Here is a table of points, one per row:
[-0.216  1.383  0.007  0.072  0.151 -0.066  0.302 -0.331  1.037  1.204 -0.798  1.853]
[ 0.240  0.936 -0.098  0.250  0.450  0.187  0.344 -0.546  0.799  1.250 -0.804  1.813]
[ 0.783  0.925  0.242 -0.015 -0.214 -0.836 -1.064  0.673  1.439  0.668  0.104 -0.721]
[ 1.018  0.736  0.165  0.566  0.041 -1.171 -1.024  0.128  1.378  0.840  0.009 -0.823]
[ 0.877  0.538  0.645  0.541 -0.239 -2.108 -1.445  0.137  1.148  0.525 -0.275 -0.736]
[ 0.792  0.656 -0.077  0.568 -0.341 -1.122 -0.938 -0.026  1.005  1.303 -0.158 -0.700]
[ 0.451  1.377  0.582  0.066 -0.119 -1.313 -0.704  0.166  1.764  0.572 -0.159 -0.622]
[ 0.938  1.048  0.377 -0.005 -0.068 -1.258 -1.072  0.465  1.410  0.669 -0.221 -0.790]
[-0.552  1.205 -0.028 -0.067  0.545 -0.193  1.298 -0.403  1.169  0.820 -0.731  1.975]
[ 0.936  0.374  0.543  0.341  0.041 -2.083 -2.150  0.405  1.536  0.689  0.132 -1.047]
[ 0.956  0.402  0.520  0.164  0.083 -1.364 -1.690  0.331  1.560  0.866 -0.276 -1.075]
[-0.608  1.050  0.125 -0.094  0.391  0.154  0.600 -0.584  1.220  0.480 -1.060  2.114]
[-0.094  1.061  0.088  0.357  0.273 -0.240  0.369 -0.545  1.104  0.933 -0.722  1.854]
[ 0.702  0.357  0.581  0.940 -0.305 -1.410 -2.284  0.211 -0.042  1.112 -0.223 -1.388]
[-0.246  1.246  0.284 -0.009 -0.022 -0.464  0.283 -0.272  1.022  1.177 -0.788  1.159]
[-0.778  1.211  0.138 -0.264  0.323  0.215  0.764 -0.521  1.248  1.072 -0.847  1.517]
[ 0.568  0.712  0.476  0.084 -0.371 -1.386 -0.845  0.040  2.149  0.951 -0.156 -0.404]
[ 1.238  0.968  0.292  0.050 -0.072 -2.092 -1.561  0.694  2.081  0.584 -0.213 -0.838]
[ 0.836  0.854  0.254  0.372 -0.014 -1.136 -0.988  0.244  1.203  0.809  0.103 -0.918]
[-0.637  1.324  0.293 -0.003  0.274 -0.203  0.597 -0.391  1.168  0.811 -0.976  2.513]
[ 0.817  0.171  0.120  0.380 -0.310 -1.033 -0.936 -0.028  0.915  1.006 -0.054 -0.939]
[-0.359  1.027  0.041 -0.447  0.091  0.011  0.598 -0.736  1.125  1.063 -0.491  1.937]
[ 1.919  0.999  0.218  0.118 -0.514 -1.317 -0.958 -0.478  1.185  0.652  0.228 -0.720]
[ 0.981  0.651  0.411  1.277 -0.561 -1.381 -1.692 -0.359  1.112  0.653  0.332 -1.462]
[ 1.138  1.280  0.319  0.566  0.738 -2.493 -1.808  0.843  3.040 -1.390 -0.116 -1.678]
[ 1.724  2.135  0.797  0.855  0.710 -2.327 -1.987  0.981  2.984 -0.528 -0.125 -1.107]
[ 0.805  0.077  0.327  0.022 -0.159 -1.421 -1.685 -0.159  0.999  1.007 -0.416 -1.286]
[ 1.458  0.969  0.640  0.101  1.154 -2.408 -2.170  0.890  3.298 -0.596 -0.693 -0.735]
[-0.259  1.471 -0.095 -0.199  0.206  0.142  0.248 -0.605  1.006  1.109 -0.839  1.841]
[ 0.130  1.005 -0.246 -0.031 -0.041 -0.004  0.287 -0.530  1.059  1.147 -0.651  1.411]
[ 0.881  0.637  0.314  0.282 -0.355 -1.799 -1.910  0.474  1.329  1.221  0.340 -1.290]
[ 0.922  0.968  0.140 -0.016 -0.052 -0.989 -1.701 -0.342  1.286  1.047 -0.019 -0.433]
[ 2.384  1.517 -0.017  0.918  0.598 -1.607 -1.600  0.757  3.337 -0.727  0.479 -1.351]
[ 0.598  0.691  0.368  0.069 -0.144 -1.164 -0.797 -0.011  0.899  1.130 -0.210 -0.460]
[ 1.969  0.900  0.306  0.162  1.051 -2.601 -1.468  0.727  3.205 -1.012 -0.097 -1.051]
[-0.305  1.399  0.325 -0.088  0.423 -0.231  0.544 -0.109  1.088  0.926 -0.928  1.758]
[-0.214  1.241 -0.191 -0.217  0.331 -0.221  0.871 -0.472  1.334  0.953 -0.648  1.907]
[ 1.583  1.404  0.136  0.503  0.972 -2.102 -1.705  0.877  3.142 -0.908 -0.055 -0.811]
[ 0.951  0.770  0.327  0.130 -0.189 -1.262 -1.879  0.328  1.504  0.964  0.284 -1.226]
[ 2.671  1.528  0.149  0.625  0.934 -2.014 -2.027  0.835  3.032 -0.937  0.181 -1.141]
[-0.211  1.239 -0.021 -0.156 -0.001 -0.390  0.644 -0.438  1.046  1.078 -0.812  1.430]
Along one direction, these points spread out more than along any other. Where along it does each point below lie, from 0 to 99? 50 is the average, and the first point above lies past it.
[-0.246  1.246  0.284 -0.009 -0.022 -0.464  0.283 -0.272  1.022  1.177 -0.788  1.159] 66
[ 1.238  0.968  0.292  0.050 -0.072 -2.092 -1.561  0.694  2.081  0.584 -0.213 -0.838] 38
[-0.094  1.061  0.088  0.357  0.273 -0.240  0.369 -0.545  1.104  0.933 -0.722  1.854] 69
[-0.216  1.383  0.007  0.072  0.151 -0.066  0.302 -0.331  1.037  1.204 -0.798  1.853] 70
[ 2.384  1.517 -0.017  0.918  0.598 -1.607 -1.600  0.757  3.337 -0.727  0.479 -1.351] 28
[ 0.240  0.936 -0.098  0.250  0.450  0.187  0.344 -0.546  0.799  1.250 -0.804  1.813] 70
[-0.305  1.399  0.325 -0.088  0.423 -0.231  0.544 -0.109  1.088  0.926 -0.928  1.758] 70
[-0.608  1.050  0.125 -0.094  0.391  0.154  0.600 -0.584  1.220  0.480 -1.060  2.114] 73
[ 0.783  0.925  0.242 -0.015 -0.214 -0.836 -1.064  0.673  1.439  0.668  0.104 -0.721] 45
[ 0.805  0.077  0.327  0.022 -0.159 -1.421 -1.685 -0.159  0.999  1.007 -0.416 -1.286] 42
[ 2.671  1.528  0.149  0.625  0.934 -2.014 -2.027  0.835  3.032 -0.937  0.181 -1.141] 26
[ 1.724  2.135  0.797  0.855  0.710 -2.327 -1.987  0.981  2.984 -0.528 -0.125 -1.107] 29
[-0.637  1.324  0.293 -0.003  0.274 -0.203  0.597 -0.391  1.168  0.811 -0.976  2.513] 74
[ 0.877  0.538  0.645  0.541 -0.239 -2.108 -1.445  0.137  1.148  0.525 -0.275 -0.736] 41
[ 1.138  1.280  0.319  0.566  0.738 -2.493 -1.808  0.843  3.040 -1.390 -0.116 -1.678] 27
[-0.259  1.471 -0.095 -0.199  0.206  0.142  0.248 -0.605  1.006  1.109 -0.839  1.841] 71
[ 0.836  0.854  0.254  0.372 -0.014 -1.136 -0.988  0.244  1.203  0.809  0.103 -0.918] 45
[ 0.130  1.005 -0.246 -0.031 -0.041 -0.004  0.287 -0.530  1.059  1.147 -0.651  1.411] 68
[ 0.792  0.656 -0.077  0.568 -0.341 -1.122 -0.938 -0.026  1.005  1.303 -0.158 -0.700] 48
[ 0.956  0.402  0.520  0.164  0.083 -1.364 -1.690  0.331  1.560  0.866 -0.276 -1.075] 40
[ 0.451  1.377  0.582  0.066 -0.119 -1.313 -0.704  0.166  1.764  0.572 -0.159 -0.622] 47
[-0.211  1.239 -0.021 -0.156 -0.001 -0.390  0.644 -0.438  1.046  1.078 -0.812  1.430] 69
[ 0.568  0.712  0.476  0.084 -0.371 -1.386 -0.845  0.040  2.149  0.951 -0.156 -0.404] 47
[ 0.981  0.651  0.411  1.277 -0.561 -1.381 -1.692 -0.359  1.112  0.653  0.332 -1.462] 39
[-0.552  1.205 -0.028 -0.067  0.545 -0.193  1.298 -0.403  1.169  0.820 -0.731  1.975] 74
[ 0.938  1.048  0.377 -0.005 -0.068 -1.258 -1.072  0.465  1.410  0.669 -0.221 -0.790] 44
[ 1.583  1.404  0.136  0.503  0.972 -2.102 -1.705  0.877  3.142 -0.908 -0.055 -0.811] 31
[ 0.817  0.171  0.120  0.380 -0.310 -1.033 -0.936 -0.028  0.915  1.006 -0.054 -0.939] 47
[ 0.881  0.637  0.314  0.282 -0.355 -1.799 -1.910  0.474  1.329  1.221  0.340 -1.290] 38
